runs of hidden systems
G, seq 1 (8 x 20)
[[-27 -43  31  -6  -7 -38 -23  -9  33  10  -4   0  56  38  18  -8  46  -5
   37 -36]
 [-33  -2 -15  13 -13  10  53 -18  57  -5   2  13 -35  -8 -21 -25 -29  53
   31 -30]
 [ 38  31 -22  11 -10  -7  -7 -36 -13 -21  -2  -4 -78 -32 -22  41  -9 -30
  -28  23]
 [ 43   3  -2   5  26   2 -33  37 -83   9 -12 -39  30  26  -3   9  -4   7
  -30 -12]
 [-25 -23   8  -5 -15  41  -8  37  45  43  27 -16  65   6   5 -14  60 -17
   10  -6]
 [-28   8   2  32  35 -36  36 -24  46   4  13  73  -8   2 -10 -14  14   8
   34  -7]
 [ 13   7  21  -2 -15  -7   8  -9   0 -25 -43   8 -90   0   3 -18 -45 -14
  -42 -24]
 [ 29 -21 -14 -12 -29 -18 -47 -21 -44 -18 -10 -71  10  13 -11  47   7  13
    5 -16]]
U, seq 2 (8 x 20)
[[-13   7  18  23  55 -60  30 -16   7   9   3  57  -3  24   2 -20 -11  34
   35 -26]
 [ 16   2  33 -17 -42  16   0   5  29   7 -33 -19 -59  -3  23 -24  -9 -53
  -45 -22]
 [ 34 -10 -28  22   1 -35 -28 -28 -38 -10   2 -51  21  18 -31  50  20  26
   26 -26]
 [-11  16 -12  28  19  69  27  57  22  34  27  11 -23 -13 -38 -28   1  23
  -21  -9]
 [  7  14  17  -4  14 -45  -9 -36  31  28  28  35  14  -9  24  27  54 -59
   22  29]
 [ 15  -6  20  22  18 -20  26  25 -22  -4 -55   4  16  44  14 -54 -28   5
  -19 -65]
 [-16 -37  -2  -4 -64  24 -39 -16  49 -16   2 -42 -31  -7 -28  25  36 -15
    3 -18]
 [ 18  26 -13  26  55 -32  21 -11 -22  24  32  10 -29   1 -31  21 -19  62
   29 -11]]
L, seq 3 (8 x 20)
[[ 25   6 -24 -15   7 -10 -18   0 -59  -5  -3 -25  89   5  27  22  10 -16
    0  31]
 [-46 -16 -13  14   7  54   6  46   5 -26 -16  45  55   2  -4 -42   8  -9
  -23  17]
 [-63 -26   9 -32 -13 -25  -7 -43  44 -24  19  42  12  -6  16   7   8  24
   47  28]
 [  1  15  13 -55 -13 -13  33 -17 -22  -9 -26  -6  -8  -7  56 -26 -76  24
   -4  14]
 [  9  -6 -45 -23 -56  39 -19 -10 -22 -38 -15 -53  35 -25   2  29  -3 -17
  -19  36]
 [-21   1 -27  10  47  17 -18  28 -54 -19  19  34  51  -2 -18  10   1  33
   -2  45]
 [-49  -3  29 -39  -3  23   3  14  47  24  24  50  25 -17  42 -26  19 -28
    0  44]
 [-14 -19   4 -31 -22 -52  16 -44   2 -27 -36  -2  56  20  51 -12 -20   6
   35  -9]]
T, seq 4 (8 x 20)
[[ 15  28  -6  29  48   6  -2  22 -13  18  10  55  30 -10   1   0  43 -66
  -28  38]
 [-33 -40  55 -15   9 -22 -38  25   0  -6 -27  29  30  44  30 -31  22 -21
   -9 -23]
 [-31 -30  20 -29 -42 -13  18 -24  45  -4 -12 -29 -24  14  11 -20 -30  50
   34 -48]
 [ 30  37 -42   5 -16  -5  35 -47   2  -9  11 -19 -58 -38 -20  32 -35  19
    7  16]
 [ 39  30 -30  21  26  29 -23  26 -58  -5   3   1   0 -20 -21  27  11 -37
  -50  41]
 [-19 -29  17   5  17  22 -36  52 -11  20   7   1  80  29   4 -14  51 -13
   -5  -6]
 [-40 -18  28  -7   1 -28  35 -12  61  25   6  28  23  21  21 -37   6  24
   46 -34]
 [  8  21   7 -11 -17 -39  29 -54  26 -20 -20  23 -78 -18  15  -1 -39 -13
   -2  -1]]
X, seq 5 (8 x 20)
[[-20 -49  -4  34 -19   5 -17  16  13 -22 -33 -20  46  43 -27 -15  33   8
    9 -64]
 [-38 -13  -2  13  -7   9  16 -15  61   7  31  11 -56  -9 -41   1   0  54
   34 -24]
 [ 50  49  10   3  18 -26  19 -25  -1  32  12   9 -79 -25   4  17 -13 -30
  -20  12]
 [ 59  12 -14  25  -4  14  -9  29 -53   0 -37 -41  21  15  -2  -3   4 -43
  -52 -26]
 [-24 -33 -18  35   1  42 -15  42  10   9  15 -20  55  23 -43  -4  43  31
   13 -34]
 [-31   6  24  17  32 -16  29  -2  62  41  39  52 -31   1 -12 -16  19  19
   31 -16]
 [ 38  23  24   6  -8 -39  14 -32  17   3 -31  11 -65  -3  20  -6  -5 -60
  -27 -19]
 [ 38 -14 -30  26 -29  14 -23   5 -41 -33 -39 -63  -5  13 -33  19  -6   0
  -30 -40]]
U, seq 6 (8 x 20)
[[ -8   6 -48 -19 -11  -6  -1 -38 -26 -37  10   2  61 -26  12  36  -4   5
   23  63]
 [-39   2  -7 -12  20  33  13  30 -29 -39 -22  54  15  -7  14 -38 -46  16
  -28  36]
 [-33 -22  20 -68 -34  -6 -42 -23  -5 -28   2   4  16 -12  49  19  -6 -15
    2  55]
 [-10   2 -21 -32  -4   0  26  -8 -45 -30 -20 -19  30   1  22 -14 -73  64
   12   7]
 [-21   6 -39 -30 -43  54  -2 -11   5 -41   1  -2  -5 -48   2  16 -19 -14
  -24  66]
 [-13   9 -12 -19  42 -23 -18  -8 -64 -30   6  38  38  -4  16  20 -22  23
    6  56]
 [-34  -9  16 -55 -22  50   0  34  -6  -7 -14   5  30  -9  47 -39 -32  -5
  -30  35]
 [-26 -17 -27 -38 -33 -23  -4 -53  -6 -48  -9  -7  52 -10  26  25 -17  19
   37  37]]
H, seq 7 (8 x 20)
[[  3  38  12   3  31  36  32  40  17  42  13  46   9 -18  22 -38   9 -49
  -36  28]
 [ -5 -20  24 -12   0 -69 -20 -39   2 -16 -24  22  44  28  39   6  28 -36
   21  -6]
 [-26 -29   0  -3 -22  17  13  13 -10 -44 -44 -16 -16  22  -8 -37 -56  56
   -9 -47]
 [-21  -2 -21 -22 -42  37 -16 -24  42   0  42 -22 -38 -42 -24  42  16   7
   13  38]
 [ 54  59 -16   1  49 -17  22  -1 -59  25  14   8  -4 -17  13  15 -27  -8
  -19  38]
 [ -2 -17   9   6  -8  23 -20  35  -4  -2 -29   7  71  18  22 -24  45 -68
  -35  -1]
 [-50 -35   1   7  18 -36   0 -19   9 -28  -1  31  33  29 -11  -6  -4  64
   53 -23]
 [-21   8  19 -28 -32  31  34   0  50   7  -2   8 -74 -25  13 -32 -43   8
  -15  -1]]
B, seq 8 (8 x 20)
[[  2   0  23  25  28 -38   9   0  24  17 -15  47  51  26  25 -24  51 -58
    3 -16]
 [ -4 -27   1  38  -2 -41  14 -19  13 -27 -42  -4 -10  40 -24 -19  -6  29
   20 -80]
 [ 15   2   1 -11 -35   7  -1 -19  25  15  17 -52 -83 -14 -26  21 -17  33
    6 -29]
 [ 54  49  -7 -16  22   2  -4   0 -38  47  39 -25 -21 -31   8  37  -1 -19
  -17  43]
 [ 24  15  -6  40  39  19  -7  45 -24  22  -2  25  51   9  -6  -9  48 -59
  -36   9]
 [-37 -31  12  44  27 -20  -6   8  36  -1   2  43  28  36 -28 -15  47  13
   29 -44]
 [ -7  -2  33  -5  -5 -36  30 -28  43  15  -6   6 -67  14   5 -22 -30  32
   23 -50]
 [ 63  28  -7 -18 -32 -22   6 -37 -10  17  -6 -61 -39 -15  15  30 -14 -26
  -10  -7]]
B, seq 9 (8 x 20)
[[ 47  23  -4  23 -16  16  40  12  37  60   9 -47 -16  -3  -8 -13  17 -20
   -6 -48]
 [ 45  33 -34  51  33 -32   7 -31  -9  15  24   9 -18 -13 -41  45  33 -15
   11   4]
 [ 19   5  37  35  43  -3 -29  41 -12  25   0  29 -54  21 -25  -7  28 -31
  -43 -28]
 [ 16 -12  34   7  14 -32 -13   8  24  64  27 -26  23  32   2   5  53  -3
   31 -47]
 [ 43  36 -18  48  27 -17  63  -3  11  35  -3  -5 -18   5 -20 -20 -13  13
    7 -50]
 [ 35  13  -6  38  -9 -14 -14 -27  27   7   8  -4 -62 -12 -36  35  44 -51
  -12 -14]
 [ 35   7  30  16  57 -35 -41  22 -50  34  20  -2 -31  28 -18  23  18  10
  -10 -21]
 [ 26   8  20  23   9  23  18  44  31  75  19 -24  14  17  -3 -26  40 -21
  -10 -48]]
G, seq 10 (8 x 20)
[[-38   0  15  13  29 -35   0 -31  37 -18   8  85 -33  -3  -6   1  18 -13
   16  18]
 [ 16   3  33 -25  -4 -24   5  -6 -23 -13 -37  -9 -70  12  23 -21 -64  20
  -25 -30]
 [ 28 -12 -31 -20 -56   6 -18 -27 -12  -9  -6 -84  32  -5   1  38  11  -3
    9  -3]
 [ -9  13 -51  31  31  43  21  30 -13   9  35  12  51 -15 -37   7  12  37
   11  23]
 [-11  19  34  -2  29  13  -8  26  22  27  16  65 -26 -15  16 -17  29 -62
  -36  36]
 [  4 -19  44 -13  14 -71  -9 -20 -15 -11 -43  15   8  44  39 -21 -12  -6
    8 -39]
 [-22 -30 -20 -18 -67  31  17 -15  34 -24 -20 -54  -1  -3  -6 -11 -25  42
   16 -34]
 [  9  22 -52  14   6   9  -1 -32  -7 -10  42   0 -20 -41 -41  55   7  18
   17  47]]
H, seq 11 (8 x 20)
[[ -4  -7  14 -37 -39 -12 -32 -44  33   9  34 -31 -62 -24  -2  46   9   5
   20  16]
 [ 67  43 -28  10  19   7  24  13 -61  21  -4 -43  -5 -10  -2   9 -35   7
  -28  -1]
 [ -2 -11 -19  36   2  38 -21  32  10   4   2   8  62   3 -22   3  70 -55
  -19   6]
 [-33  -9  24  18  60 -46   7   1   2   7  13  62  11  30  -4 -16   2  41
   35 -17]
 [-12  -9  48 -35 -42   7  14   0  56  17 -19  -8 -51   1  34 -39 -17 -20
  -13 -32]
 [ 37  -2 -32   1 -32 -35 -15 -58 -21 -27  -9 -54 -17  -6 -17  54  -5  13
   18  -8]
 [ 18  16 -33  34  18  65  -1  57 -39   0   3 -10 -12 -11 -45  -4  -9  10
  -49   5]
 [-14  -1  17   0  33  -6 -27  11  20  47  54  33  40  -3   4  20  68 -28
   20  31]]
T, seq 12 (8 x 20)
[[-41 -28 -18  26  -5   1  25 -10  40 -16   2   4  -3  16 -39 -13  -8  69
   45 -47]
 [  6  37   4 -12   5  -1  11 -27  33  25  41  25 -78 -44  -5  24  -2 -14
   -1  41]
 [ 56  21   8 -11  21 -23 -30   9 -74   4 -19 -20   9   8  26  19  -5 -41
  -42  16]
 [-10 -35 -14  29 -18  41  -1  43   2  -8 -28 -32  62  32 -21 -29  21   8
   -8 -53]
 [-46 -11  -6  14   9 -14  14 -26  64  10  40  36  -6  -6 -27  10  30  35
   55  -5]
 [ 24  42  37 -25  28 -30  11 -13  -6  28  10  33 -73 -19  32  -3 -28 -25
  -23  27]
 [ 43  -9  -4  -8 -33  -2 -30   1 -44 -24 -48 -55  16  16  15   9  -1 -41
  -40 -20]
 [-22 -29 -37  39   0  31   1  23   0 -15   4 -22  36  19 -56  -2  10  62
   22 -39]]
X, seq 13 (8 x 20)
[[ -7  -3 -46   1 -30  64  33  28   3   3  -1 -43  67 -10  -7 -18 -13  29
    2  -4]
 [-31   9 -16  24  40  -4   2  -8  25   8  44  68  22 -17 -21  16  43  -6
   26  41]
 [ -8   1  59 -18  26 -36  -7   5  -6  -4 -31  52 -42  20  38 -36 -22 -24
  -29  -9]
 [ 11 -30   3 -31 -69  -6 -29 -27   8 -20 -29 -70   4   6  17  18   3 -16
    0 -23]
 [ -1  10 -59  13   2  19  33 -12 -19 -17  14 -22  18 -16 -35  17 -33  74
   30   5]
 [ -7  35   1  -3  35  37   6  27   5  30  40  52 -17 -37   1  -2  14 -32
  -29  63]
 [ 18  -9  43  -8  28 -54 -32   6 -32   9 -26  18  36  39  39  -8  23 -45
  -13 -13]
 [-35 -44  -4 -14 -59  21  10  -2  32 -32 -39 -33  30  19   7 -32 -16  25
   11 -46]]
L, seq 14 (8 x 20)
[[-15 -18   8  16 -11  69  -1  63  10   6 -15 -14 -23  11 -28 -40  -6  14
  -40 -39]
 [ -5   1 -22  14   2 -24   2 -41  39  23  51  -6   0 -12 -30  45  39  25
   56   5]
 [ 39  47  19   7  40 -21  43   9 -24  21 -21  34 -34   0  29 -34 -40 -26
  -36  -4]
 [  7 -34   8   2 -53   5 -52  -9  18 -19 -22 -38  -5   9 -10  24  49 -52
  -19 -20]
 [ -5  -9  -5  31  50  -4   2  29 -33   8  11   2   4  32 -40  -8 -17  79
   18 -40]
 [  1  29   1  -4 -20  36  34  -3  69  44  34   9 -43 -41  -1  -6  18 -35
   -6  20]
 [ 44  10   5  13  25 -82  -9 -42 -36  -8 -25   2  16  24  16  23  11 -26
   10 -15]
 [ -7 -19  15  13 -12  54 -13  57  -4 -10 -35  -9 -31  16 -19 -39 -10  -5
  -55 -40]]

runs to name
seq 15 (2 x 20)
[[ -4   2 -13 -65 -54  -1  11 -42   3 -16  -6 -35  23 -24  52   9 -36   1
   13  38]
 [  3  20 -58   7  -1  22  42  -6 -39 -50 -28   6  35 -20  -3  -7 -54  24
  -12  28]]
 | T
seq 16 (2 x 20)
[[-25 -35  19 -15  13 -56 -26 -23  -2  -1   8  -4  44  37  10  15  19  44
   54 -24]
 [ -5  20  -8 -11 -19  47  64  20  23   6 -20  -4 -18 -16  14 -53 -58  20
  -21 -13]]
 | L
seq 17 (2 x 20)
[[ -20   -4   19    0    5  -13  -26  -24   20  -20   14   32 -101  -12
   -31   22   -7   14   -5    6]
 [  45   18   28  -40    2    1  -27   18  -42   44   18  -53  -34   -4
    21   19  -16   -4  -27    9]]
 | H
seq 18 (2 x 20)
[[-43 -47 -10  31 -14  47 -41  33  13 -32  -4   0   1  16 -55   1  34  20
  -10 -26]
 [-25  14  12  -9  37 -18  22 -11  29  41  57  28 -26  -9  -7   4  -6  59
   46   8]]
 | L
seq 19 (2 x 20)
[[ -2  12  24 -16  -3 -28  50 -12  45  32 -15  23  42   8  58 -46   3 -38
   15 -11]
 [-10 -13  -6  11 -21 -38   9 -47   3 -71 -59  28 -33   8   1  -8 -32  -7
   -5 -20]]
 | T
seq 20 (2 x 20)
[[ 23 -18 -22 -11 -21  12 -30   5 -47  -3   2 -81  28  12 -16  31  -6  42
    6 -18]
 [ -2  21 -45  41  14  58  39  34  25  28  33   5  28 -21 -40  -9  20  15
    3   5]]
 | H
seq 21 (2 x 20)
[[-18 -20 -17  29  26  11 -20  17 -35 -31   3   2 -31  16 -60  11 -22  76
    3 -24]
 [ -6  16  26 -26  -3  44  -3  29  45  67  57  -5 -34 -29   4   1  24 -14
   -7  25]]
 | H
seq 22 (2 x 20)
[[-12 -16   3 -12 -45  50   0  28  35   7 -20 -16  52  -3  25 -28  34 -61
  -28   1]
 [-27 -10 -35  15  23 -35   9 -35 -16 -39   4  27  44   8 -18  18 -10  57
   50   7]]
 | B
seq 23 (2 x 20)
[[-26   7 -13 -22 -48  61  43  10  54   2  -9   2  10 -31  22 -39 -13 -24
  -18  19]
 [ -1  -3 -22   9  11 -62 -18 -60 -28 -58 -19  32  12   2  -2  37   2  -5
   22  25]]
 | U
seq 24 (2 x 20)
[[-31  -6 -49  10  13   1  -1 -23  -9 -29  29  16  47 -14 -29  31   7  49
   43  37]
 [-28  22  22 -23  25  23  23  22   8   0   1  67 -30 -20  28 -39 -35 -10
  -30  42]]
 | U
seq 25 (2 x 20)
[[-52  -1 -10 -17  17  45 -17  22   0 -14  31  51  23 -27  -2   4   8   6
   -6  70]
 [-48 -15  35 -39   6 -16   1   0  14 -15 -19  57  39   9  56 -39  -9 -16
    3  23]]
 | B
seq 26 (2 x 20)
[[ 26  41 -29  -5  27 -31   3 -41 -40 -16  13  30  -4 -32   9  39 -12 -20
   -2  67]
 [ -3 -11  38 -30   7  15 -45  41 -35  -1 -20  14  20  13  37 -18   9 -50
  -52  23]]
 | L
seq 27 (2 x 20)
[[ 11  -9  -6  10 -31 -13 -14 -37   9 -34 -18 -23 -88  -5 -34  24 -20  16
   -7 -29]
 [ 49  13 -24   9   6  12 -21  12 -53  18  21 -67 -16  -3 -32  41  -4  30
  -10 -10]]
 | G
seq 28 (2 x 20)
[[  2 -22  13  14 -38  15 -41   2  30 -17 -24  -6 -20   3 -11   7  52 -74
  -36 -13]
 [-13 -26   9  19  38 -38 -21   1 -25  -1  13   0   3  38 -30  12  -1  74
   39 -42]]
 | G
seq 29 (2 x 20)
[[ 27  49 -27  -1  12   4  50 -10   5  29  11  21  53 -31  33  -8   7 -51
   -1  46]
 [-27 -12  -1  12  11   0  -2  11 -20 -56 -52  61  34  14  15 -34  -9 -35
  -31  11]]
 | G
seq 30 (2 x 20)
[[ 26  31 -32  -2 -22 -22  70 -43  28  14 -11 -14  42 -14  33 -11 -13 -16
   28  -2]
 [-11   0 -51  33 -11  32  11  -1 -17 -75 -41  32   4 -15 -29  -5 -17 -15
  -35  20]]
 | G
seq 31 (2 x 20)
[[-21  -4  57 -33  16  16  13  48  24  55   8  15   9  19  42 -55  -4  -1
  -10 -18]
 [  8  -9  -8   3 -39 -45  14 -60  49  -7 -17 -12  32   3  19  11  35 -41
   34 -18]]
 | X
seq 32 (2 x 20)
[[ 15   1 -66  36 -43  28  24 -27  15 -38 -16 -36 -10 -23 -48  21  -5   9
    0 -13]
 [ 11  12 -20  27  42  29 -41  31 -48  -3  29  14 -27 -12 -49  36  17   7
  -31  32]]
 | G
